In the rows, zero is written as 128.
The rows of M fall into 4 groups, which share some directions, and each row is roughly a mix of its group's hidden directions.
M:
[[140  87 145 192 127 118 152 146  85 150 123]
 [ 94 132 121 110 148 140 129 104  97  63 170]
 [113  67 115 145 123 137 183 144  88 140 124]
 [134  93 119 127 157 124 111 133  86  63 160]
 [116  88 153 114 117 124 100  68  86 144 107]
 [137  79  53 123 127 112 107 133 135 153 128]
 [174 141 132 129 131 133  83 120  90 108 185]
 [135  79 157 130 128 119  91  73  99 157 127]
 [128  94 136 149 108  47 121 126 139 107 111]
 [116 136 127 136  81  56 165 128 107 120 122]
 [117 108 162 125 153  75 112 129  99 158 178]
 [118 131 114 126 131  76 109  92 186  89 130]
 [110 125 108 100 155 186 108  96 173 126 106]
 [ 64 150 144 110  90 127 118 107 153 166 144]
 [104 113 112 123 116  94 133  93 184 125  76]
 [ 99 172 192 128 115  99 123 117 150 100 113]
 [123 101  99 107 153 105  91  84 175 101 115]
 [129 163 134 120 133 109 199 129  78 144 119]
 [106 145 125  81 140 119 124 105 176 179  97]
 [137 152 138 162 179 112 166 113 176 105 109]
 [143 165 102  80 140  87 121 106 129 139 178]
 [159 133 101 181 114 103 184 135 112 101 120]
 [139 142  93 124  83  62 121 122 136 161 146]
 [144 171 106 161 144 100 127 140  75  96 156]
 [168 151 119  99 160  70 131 153 121 165 132]
 [151  91  93  81 134 136 167 156 156 157 138]
 [127 160 151 127 106 104 107  60 140 170 129]
 [138 181 111 124 114 100 131 144 161 187 151]
 [162 102 110 124 132 120 200 172 141 120 132]
 [163 169 124 150 151 132  67 101 103 108 138]
 [129  97 140 123 139 118  88 155  94 120  60]
 [ 67 132 114 140 105 137 150  83  92 156 143]
 [121 103 137 147 149  94 167 178 160  89 111]
 [114 160  75  86 143 145 171  99 107 132 136]
 [154 196 149 143 115 113 146 117 157 171 136]
 [168 135 118 161 149 102 153 183 107 134  89]
 [150 106 100 171 140 110 105 123  99 145 189]
 [144 108  88 151 133  75  98 177 136 108 114]
 [145 169 131  85 136  67  96 100 119 136 124]
 [162 110 115 135 195 116 111  90 155 103 116]
 [117 155 117 159 101  92 117 177 175 149 108]
 [114 123 141  85 115 116 123  76 144 160 183]
 [134 167 145 127 121 169 174 140 146  87 170]
 [138 120 119  96 103 168 177 147 100 111 175]
 [169 149 160 167 111 129 142 149  81  94 150]
 [149 153 132 147 167  89 116 184  99 116  99]
 [184 131 125 148 158 166 174 158 148 111 122]
 [166 142 167 177  95 166  96 123 126 110 136]
 [155 129  99 146 137 103 120 186 138 116 185]
 [127 131  64 103 116 129 159 160 145 159  90]
 [183  96  90 136 163 145 133 174 135 127 144]
 [131 108 154 164  91 103 138  69 102 159 129]
 [173 157 153 150 106 135 122 111 138 179  82]
 [167 106 112 119 110 171 120 107 143 177  84]
 [ 96 104 168 125  70 158  89 137 135 125 108]
 [111 174 123 158 145 153 124 156 115  70 160]
 [112  81 146 147 102 130 137 142 136  60 102]
 [165 114 143  90 117 103 162 125 164 172  94]
 [161 137 162  87 119 113  87 144 159  90  99]
 [126 119 130 166  79  62 145 125 131  99 117]
 [ 65 150 178 137 114 130 145  90 143 115 115]
 [ 79 141 116 125 142  60 139 150 148 160 125]
 [117 101 119 130 141  94 168 118  80  73 114]
 [115 188 139 150 146  65 118 144 141 140 142]
 [162 125 162 142 108 192 138 104 104  93 137]
 [183 157 141 144 178 128  99 104 143 114 160]
 [141 163 133 102 152 114  90 119 101 182 169]
 [117 196 156 101 111 118 122 148 117 126 176]
 [118 134 127 154 187 142 177 129 163  98 106]
 [101  88 125 102 138 160 132  64 101 126 150]
 [173 174 145 111 103 133 135 160 155 117 175]
 [131  86  80 104 102 161 154 131  97 147 161]
 [ 92 130  82 132 151 117 121 137 139  83 185]
 [130 100 154 148 134 114 115 108 113 138  47]
 [147 140 112 132 113 120  82  95  55 125 132]
 [143 131 146  74 105 186 105 117 107 130  95]
 [ 90 139 136 134 129 120 185 105 159 103  78]
 [106 136 127 106  91 137  90  54 120 117 132]
 [200 163 140 151 128 104  98 141 101 138 120]
 [164 163 108 105  97 170  93  95 122 141 156]
 [101 110 111 133 105  65  80 145 116 109 104]
 [118 132 136  82 165 161 121 188 143 108 149]
 [134 138 133 153 102  48 141 111 142  96 128]
 [176 103  90 129 164 145 128 173 133 108 162]
 [148 163 151  87 119 118  71 121 160  95 118]
 [161 118 161 204 100 142 145 134 127 140 126]
 [134 137  83 102 130 105 123 129  55 100 120]
 [118 116  76 133 142  85 163  97 162 111  99]
 [102 136  95 117 137 157 141 120 196 169 139]
 [170 126 100  80 122 113 105 118  75 154 109]
 [111 141 104  78  74 109 134 126 133 176 146]
 [127 103 137 172 152 121 120 124 170 100  68]
 [166 163 127 144 114 103 144 150 116 195 146]
 [152 177 183 117 125  95 147 104 121 144 160]
 [ 74 114  69 135 148 111 138 119 119 168 148]
 [ 96 108 137 105 107 130 126 109 159  59  97]
 [ 84  75 151 115 127 140 106 134 163 109  86]
 [177 130 139 179 127 114 153 149  86 163 116]
 [150 182 152 147 107 178 145 122 149 131  89]
 [135 144 113 168 109  91 104 153  98 134 188]
 [155 134 123  98 113 170  87  71  99 122 124]
 [136 116 172 124 160 119 141 180  92 174 123]
 [ 77  87 111  80 114 110 160 151 153 134 130]
 [ 98 152 123 116 160  99  95 113 160 125  67]
 [155 173 136 138  98 123 135  69 124 173 136]
 [123 151 105 136 143  97 107 174 193 147 128]
 [101  65 110 147 156 154 154 127  95  99 130]
 [123  86 105 134 126  69  76 151 120 106 126]
 [171 153  90  87 142  94 107 135  86 145 122]
 [162 158 122 129 120 135 119 139  74 125 192]
 [138 105 178 155 101 140 120  80  83 146 137]
 [139  93 112 113 134 189 143 124 183 145 110]
 [133 175  97 136  83 120 165 124  95 117 167]
 [111 138 131 122  71 126 138 157 116 147 195]
 [103 188  98 179 132 143 151 124 143 145 151]
 [ 98 126 159 114 117 181 145  96 182 117 111]
 [ 84 118 143 105 120  99  84 144 168  96 161]
 [186 116 139 162 116 150  96 140  79 134 152]
 [111 102 112  96 129 161 136 135 121  71 181]
 [110 188 158 137  97 131 128 114 119 177 159]
 [101 181 127 165 117 113 101  80 146  98 122]
 [143 128  98 146 116  99 118 176 111 111 193]
 [183 137 125 122 141 141  61 107 121 110 100]
 [106 150 129 163 170 129 116 180 176 124 108]
 [121  85 142 144 137 121 102 114 189 175 111]
 [164 146 141 122 196 118  91  98 128 154 139]
 [ 87 109 115 107  79  66 116 145 140 134 134]
 [126 117 117 130 117  91 141 133 127  53  84]
 [101  72  96 108  98 159 168 129 121 100 121]
 [151 173 128 114 152 125 118 129  94 139 198]
 [141 163 138 150 167  70  94 155 121 101 132]
 [111 133 101  88  90 184 119 114  85 135 137]
 [111 165 144  69 145 137 116  81 103 155 131]
 [113 115 153 121 125  85  73 127 169 167 109]
 [116 132 135 124 121 179 135 147  70  88 162]
 [137 166  88 157  80 137 156 145 116 139 171]
 [123 203 125 142 136 146 150 135 155 166 151]
 [121  63 140 173 140 130 110 102 168 127 108]
 [109 105 129  65 115 170 161 126 157 150 147]
 [128 146  88 115 151  66 155 147 134 150 166]
 [ 98 133 107 140 113 111  76  79 146 119  83]
 [148 142 146 156 144 194 165 139 112 155 100]
 [ 99 110 175 145  90 109  97 106 155 162 101]
 [158 152 123 162 104 156 132  92 100 186 120]
 [112  62 118 129 135 143 115 169 127 113  78]
 [160 101  72  91 112 101 170 120 149 134 122]
 [136 142  75 124 168 119  95 137 175 165 129]
 [114  86 119  97 153 139  86 166 139 142  80]
 [138 106 164 154 103 158 140  79  83 143 155]
 [145 128 129  87 161 150  79  78 153 142 112]
 [ 63 173 136 107 112 101 126 110 144 119 163]
 [ 99  73 128 115  99 151 100  90 141 140  88]]
Each list below has one row that fits no group; the rest each fit one group, if only roughly. Name that row.
  Z972: [148 147 115 188 155 175 161 106 126 108 140]
  Z205: [157 120 182  88  93 104 106 161 125 148 110]
  Z428: [105 127 134  98 117 119 150 159 124  74 188]
  Z433: [154 111  81 152 104 159  86  95 166 122 122]
  Z95: [145 107 105  98 153  95 117 156  68 119 160]
  Z550: [145 103  50 127 119 109 163 138 146 106 124]
  Z337: [ 94 125 132  93  83 111 111 143 145 185 100]
  Z53: [131 116 116 146 126  84  47 142 133 117 120]
  Z775: [112 151 161 104 138 175 156 145 178 123 162]
  Z434: [119 170 171 182 126  97 134 109  90 115 129]
  Z470: [131  76 115  69 150 101 112 158 133 148 109]
  Z349: [ 96 131  92 159 143 117 130 155 189 109  95]
  Z53
  Z581: [ 70 137 153  94 150 132  97 137 153  90 156]
  Z251: [153  93 136 165 134 158 134 104  98 149  70]
  Z352: [145 148 128 107  87 170 125 100 170 174 112]
  Z653: [145 123 141 108  97 107 113 183 120 143 189]
  Z951: [137  95 129  85 107 126 130 172 108  75 159]
  Z288: [ 90 112 114 123 100 173 131 102 131  70 155]
  Z671: [147 137 156 141 127 147 161 146 195 163 101]
  Z879: [140 108 157 153 122 127 107 193 103 129 175]
  Z292: [ 92 102 125 105 129 132 146 200 154 101 120]
  Z864: [ 85 154 112 149 125  81 136 129 138 191 127]
  Z292
  Z125: [150  90 138 127 115  96 144 148  63 161 109]
  Z651: [144 164 170 134 142 102 114 162 161 166 166]
  Z440: [101  92 145 146 135 187 122 171 138 105  99]
  Z980: [153  83 138 164  80 149 106 122 131 142  82]
  Z566: [159 149 122 152 168 167 100 125 184 108 132]
  Z771: [106  91  89 110 156 173 162 107 159 115 146]
  Z175: [132 143 118 140 167 168 132 141 172  92 178]
  Z779: [127 136 153  53 123 109 110  87 154 142 131]
  Z576: [148 153 196 117 149  94 146 121 119 157  97]
  Z59: [165 177 178 142  95 158 127 108 119 110 146]
  Z75: [154 131 120 123  88 102 112 120  52 149 124]
  Z311: [142 164 132 148 127  68 158 170  96 141 114]
  Z254: [147 165 154  99 110 107 156  85 117 113 178]
  Z311
  Z273: [136 137 146  87 119  96 120 152  76  77 109]
  Z926: [104 112 110  88 123 165 117 134 159 183  93]
  Z695: [132 116 156  98 109  63 112 150  81 133 138]
  Z323: [153 155 151 149 136 145 101 141  93 179  81]
  Z903: [ 97 150  95  74 114 115 162 128 115 177 125]
  Z658: [122 119  93 114 183 114 158 149 104  93 167]
  Z213: [132 170 154 142 161 142 134 139 145  58 112]
  Z499: [102 129  56 136 123 118 178 138 157 128 121]
  Z299: [ 57 127 171 135  96 122 118 128 143 157 108]
  Z870: [131 114 115  72 174 148  91 100 120 160 110]
  Z284: [118  71 156 121 124 132 133 126  81 145  74]
  Z925: [135  51 157  86 129 131 119 106 131 141 145]
  Z74: [ 87 159 164 170 147  95 121 128 172 110 123]
  Z776: [187 145 103 158  85 131 123 108  93 117 154]
  Z299
  Z9: [151 154  89 174 185 127 111 127 122 153 151]
  Z997: [111 159 109 190  85 130 161 152 117 106 126]
  Z112: [135  80 111  75 140 107 127 126 160 178 130]
  Z397: [148 138 152 129 135 130 183 132 113 146 197]
  Z912: [150 152  81 118 151 115 101  93 130 139  70]
  Z920: [124  77 124 158 148 173 150  88 127 111 163]
  Z766: [102 150 146  77 153  96  86 134 150  98 153]
  Z946: [160  95 147 145 100 124 147 102  99 183  94]
  Z843: [ 96 134 180 109  85 128 131  99 144 110  82]
  Z107: [111 103 188 148 100 101 122 170 135 159 111]
  Z99: [190 149 152 117 144 148 156 177 126 101 123]
  Z912
  Z172: [145 196 121 111  96 161 104 147 152 156 130]
  Z481: [133  71 159 164 160 122 109 145 125  84 108]
  Z188: [119  58 108 101 133 159 139 103 159 144 151]
  Z21: [100 141  84 122 116 106 122 132  69  83 147]
  Z110: [122 135 120  59 143  95 113 116 130 116 181]
  Z336: [ 90 122  91  94 125 115  86 102 102  92 159]
  Z654: [144 127 135 142 127  58 175 111 104 131  96]
  Z511: [162 152 159 144  96 108  99  81 166 140 106]
  Z94: [171  91 100 139 124 171 177 135 100 140 142]
  Z600: [144  86 112 125 136 165 156 144 187 161 142]
  Z537: [158 136 135  73 166 108 126 180 130 124  97]
  Z172
  Z262: [ 87 129 138 135 141 167 180 153 118 175 147]
  Z435: [127 134 165 187 105 115 104 111 130 162  84]
  Z224: [153 190 144 123 129  99 124 177 113  96 114]
  Z901: [149 169 174 156 108 116 135  83 104 157 151]
  Z831: [172 150 143  72  93 126 149 124 136 122  84]
  Z401: [101  82 134  71  78 135 143 145 125 116 115]
  Z676: [145 186 133 164 151  95 118 151 129  89 101]
  Z416: [103 126  75  67 146 113 120 132 149 122  93]
  Z526: [148  87 121 126 112 158 187 144 158 166 144]
  Z836: [162 135 129 114  93 129  67 108 102 115 171]
  Z262
  Z552: [ 91 110  94  93 130 141  95 103  96  89 161]
  Z683: [145  97 125 126 157 179  72 152 113 129 159]
  Z209: [ 91  78 156 126 137  93 115 173 143 138  96]
  Z163: [103  86 191 109 134 101 131 149 108 104 154]
  Z231: [134  79 132 159 113 153 110 147 169  75 120]
  Z719: [157 173 182 114 119 139 160 158 118  99 106]
  Z422: [106 115 121 180 123 144 169 138 129  81 171]
  Z721: [164 140  98 110 132 122 152  63  96 131  95]
  Z377: [116 128 156 146 176 127 150 166 171  83 144]
  Z67: [169 129 130  87 118 162 189 154 122 128 151]
  Z339: [111  97 107 105 135 151 141  92 164 187 151]
  Z29: [122 152 171  89 154 140 122  94 136 118  69]
  Z924: [134 132 147  89 183 133  98 141  97 107 174]
  Z42: [122 139 112 119 112  85 104 153  69  85 150]
  Z231
  Z179: [124 176 105 100 163 124 109 131 173 171 149]
  Z882: [ 83 144 110 103 148  93  82 108 115 118 172]
  Z842: [102 178 155 142  91 158 125 157 166 144 153]
  Z945: [166 114 117 163 151 179 157 137 156 164 107]
  Z592: [135 206 148 154 126 102 127 133  97 106 121]
  Z326: [155 173 190 106 123 160 151 148 138 121 107]
  Z655: [107 121 151 133 160 110 156 165 142  65 156]
  Z457: [101 128 122  66  92 160 121 101 167 147 126]
  Z825: [ 93 123 144 123 168  83 148 145 178  94 135]
  Z969: [103 178 149 135 138 102 130  77  84 151 123]
  Z969
  Z875: [158 152  76 106 110 131 119 136 142 184 160]
  Z815: [141 178 148 145 150  99 140 131 191 142 150]
  Z783: [143  79 154 111 149  90  77 112 138 138  96]
  Z700: [100 128 180 102 138 129  87 144 137 116  72]
  Z632: [144 195 119  95 139 101 109 122 114  83 114]
  Z941: [ 89 157 154 118 155 101 166  78 148 129 153]
  Z548: [ 96  92 113 133 119 134 126 154 176 114 189]
  Z486: [140 145 166 189 146 145 128 102  86  98 124]
  Z133: [115 125 164 152  89  58 139 142 149 130 113]
  Z424: [ 82  87 115 155 120 157 147 118 141 124 186]
  Z76: [180 136 126 196 145 130 132 110 152  97 129]
  Z199: [123 168 121 163  79 117 176 153 110 134 158]
  Z941
  Z986: [151 192 122 120 158 119 130 113  87 104  91]
  Z948: [115 153 108 135 134 102 103 101 143 200 100]
  Z261: [160 141  79  82 122 114 141 112 120 166 169]
  Z210: [ 98  65 139 120 136 101 140 121 117 100 180]
  Z346: [174 124  98 150 136 111  96 124  85 171  98]
  Z45: [115  93  81 126 128  68 109  88 126 146 119]
  Z365: [100 139 152 111 159 187 108  93 128 159 102]
  Z629: [170 132  88 100 159 168 175 145 129 139 138]
  Z913: [158 144 151 166 173 130 139 132 118  80 171]
  Z72: [152 100 152 113 127 135  46 115 119 120 146]
  Z365
